In the rows, 128 means zero.
The rows below come in pairs that one turn or mirror swaps. Which row does each named row swap with?
The rows were stretched afterwards, more along some directions than others.
pem: [ 93 123 144 133 140 146  99 149 159 121  96 138 113 119 186 138 121 153
 137]
Mumu: [106 100 131 143 110 130 122 155 113 163  92 110  88 135 155 102 138 119
 109]
lup: [148 108 109 132  99 154 130 153  99 148  95 154 130 118 106 132 129 113
  77]
rozok: [103 141  87 111 144 105 117 129 171 120 102 116 135 130 143 108 129 142
 157]
kon: [119 148 120 112 147 102 113 119 133 134 111 125 122 168 108  94 147 105
 127]
vuri: [120  80 156 162 109 141 112 141 130 173 103 134 121 115 124 130 157 135
 117]
daten: [106 144  92 106 131 117 122 136 162 110 105 125 138 119 148 115 122 146
 158]
boze: [111 142 134 116 154  99 109 114 131 135 115 116 116 177 101  87 147  95
 115]
Fer: [139 102 147 143 115 129 157 128 129 146 140 131 111 138 147 105 143 131
 142]
mafi: [105  90 152 115 118 150 100 177 130 134 104 146 133 111 166 148 148 143
 123]
maz: [ 93 106 154 127 151 139  82 133 132 126 125 111 113 167 101 125 129 104
 113]
lapa: [109 117 146  99 117 124 145 154 128 103 156 132 101 145 184 103 142 156
 133]
gosoz: [136 115 117 160 126 135 138 126 126 138 100 129 126 123 151 155 124 124
 114]
rabe: [146  88 140 120 100 143 125 130 111 134 120 134 105 118 127 112 149 120
 101]
Pel: [114 101 150 140 119 107 148 129 131 153 123 115 121 124 134 118 133 147
 135]
mezag: [117 106 125 148 153 114 144 107 109 132 134  87 143 131 104 130 109 103
 119]
zugar: [120  98 120 159 149 128 147 114 116 137 128  91 139 122 115 142 111 111
 115]
miru: [120 148 131 114 135 102 120 109 128 134 119 124 120 165  99  79 147 103
 125]
lel: [ 97 153  82 104 140 108 119 128 169 113  93 123 136 129 143 115 123 144
 158]
zota: [122 107 110 123 148 122 117 132 142 106 135 128 141 124 151 167 120 132
 118]
Bulab: [121 145 128 110 140  98 121 104 117 137 120 126 126 164  84  79 143  90
 113]
sig: [102  94 146 141 128 109 115 131 129 141 117 115  92 140 124 100 150 100
  98]
Bezok: [100 146  81 110 144 114 118 137 168 115  96 123 136 129 150 122 123 146
 156]
vit: [129 135 123 139 109 153 126 137  97 121  79 148 135 100 128 141 113 131
 116]
fara: [105 142 136 117 154 118 130 126 136  84 133 146 142 133 155 153 119 161
 143]
Mis: [ 99 115 124 136 162 122 137 122 165 132 129 137 115 142 139 113 113 137
 125]
sal: [111 104 148 122 148 143  87 129 125 134 126 110 115 165  98 131 122 106
 108]
vopu: [112 107 155 118 140 151  87 136 121 134 120 114 116 162 104 118 133 107
 109]
Foz: [ 92 102 136 142 124 121 118 148 154 125 113 130 114 131 135 122 130 128
 147]
fam: [123 106 120 161 157 115 146 100 117 139 130  91 144 124 104 143 106 109
 121]
Dok: [124 118 123 139 106 147 146 134 124 162  90 153 120 103 119  76 130 121
 112]
nedo: [165  87 124 153 109 143 153 124 105 130 133 134 136 115 111 145 124 125
 123]
Dos: [129 126 106 122  80 149 127 164 139 116 104 137 108 117 154 124 110 157
 126]
pifo: [122 105 128 155 150 122 148 102 112 137 135  91 139 123 101 132 104 102
 117]
sotiz: [122 110 121 145 150 125 145 110 103 133 130  99 145 124  97 142 105 105
 109]
Vokot: [119 111 127 148 152 125 152 109 107 134 131 100 144 121 109 139 107 108
 119]
Bedub: [121 142 139 114 144 101 118 108 124 126 136 119 116 175 101  86 142  93
 120]
nef: [101 142  84 110 141 105 118 128 166 115 100 110 134 134 143 110 122 138
 157]
Gon: [141 123 130 109 103 143 135 143 122 107 122 157 104 121 143 136 119 128
 106]
Libo: [ 98 136  91 105 139 109 123 141 161 120  93 118 131 123 151 110 131 137
 150]
rebiv: [114 112 134 115 104 123 160 135 146 123 147 128 133 121 142 112 124 141
 148]
panab: [125  84  79 161 119 126 110 145 151 181  76 103 126 127 117 144 117 116
 118]
vavo: [ 85 118 138 118 127 132 121 138 166 140  95 143 111 134 144 127 129 145
 136]
Beki: [145 113 151 148 133 131 140 125 102 139 124 142 143 109 149 126 142 132
 110]
pido: [105 112 158 118 143 135  84 125 121 122 130 113 111 167 100 121 126 101
 111]
zudid: [132  80 161 135 132 124 121 118 138 132 153 103 121 148 159 127 125 136
 135]
rom: [114  98 150 127 144 142  79 131 127 147 122 108 116 166 100 123 136 104
 116]
Pilob: [133 138 131 115 137 103 111 103 116 130 124 123 124 166  92  92 147  99
 116]
fabu: [107 112 137 121 148 143  85 122 135 130 122 114 118 167  96 128 119 108
 114]
Fif: [125 104 120 151 111 132 126 119 122 164  79 124 138  90 129 131 135 113
 121]
pazep: [105  78 143 145 122 145 102 177 140 151 119 125  99 146 147 121 139 122
 123]
zeve: [110 104 159 128 146 153  96 133 118 131 133 112 119 160 104 135 124 108
 115]
bami: [106 103 136 148 110 106  96 152 138 156 100 108 110 146 149  76 148 106
 120]
vok: [139 140 125 111 136 109 122 105 111 131 114 127 125 158  90  93 145  94
 112]

Fer is swapped with pazep
zugar is swapped with Libo
sal is swapped with miru
mafi is swapped with gosoz
Vokot is swapped with Bezok
zeve is swapped with kon

